Each row has a name. Each question is about the rows just above it.

C: [ 4.83  1.61  2.82 -2.93 -1.56  3.40 -2.00 -0.25  0.17]
V: [-3.27  0.95 -4.09  1.77  3.00  6.39 -1.05 -0.47  0.35]
P: [-0.03  0.99  1.62 -1.83  3.44 -6.45  2.01 -0.74  0.46]
H: [-4.75  0.44 -5.08  0.34  8.21  1.61  2.10 -2.53  1.99]
M: [-4.29  0.35 -3.57  2.60  3.79  4.33 -0.70 -0.93  1.24]
E: [-1.10  6.95 -0.10 -6.45  3.44 -1.83  2.47 -0.17  0.44]
N: [-0.03  0.99 -0.62 -1.83  3.44 -6.80  2.38  2.45 -3.36]
B: [ 4.83  1.61  2.82 -2.93 -1.56 -6.41  0.05  0.82 -1.73]
G: [-1.93  1.09 -4.40 -1.10  6.92 -4.89  2.58 -2.16  1.80]
Give the next 2 entries after [ 1.09 -4.40].
[-1.10  6.92]
Give the next 2 entries after [-1.83  3.44 -6.45].
[ 2.01 -0.74]
Which value is in both V and M?
[0.35]
Whose row is [ 4.83  1.61  2.82 -2.93 -1.56 -6.41  0.05  0.82 -1.73]?
B
The next 2 entries after [-1.10  6.92]:
[-4.89  2.58]
Which value is in both B and H?
[1.61]

F: [-4.71 -4.76 -4.78 -4.49]
K: [4.48 4.48 4.30 4.00]
Z: [ 0.30  0.43  0.44 -1.65]
R: [-0.90 -0.99 -1.20 -0.98]
L: [-1.63 -1.77 -1.72 -1.65]
Q: [-1.30 -1.45 -1.37 -1.35]
D: [-5.72 -5.76 -4.70 -5.85]
J: [7.01 7.07 7.20 7.16]
T: [ 7.01 -1.66  7.20 -4.71]
Shared by L and Z:
[-1.65]
The one value in F and T:
[-4.71]
Which row holds [-0.90 -0.99 -1.20 -0.98]?
R

U: [ 8.19 -7.42 -2.67  1.45  5.67]
S: [ 4.21  8.12  1.29 -1.86 -3.99]
X: [ 7.52  4.21 -7.42  4.44  4.20]
The one value in X and U:
[-7.42]
Shared by S and X:
[4.21]

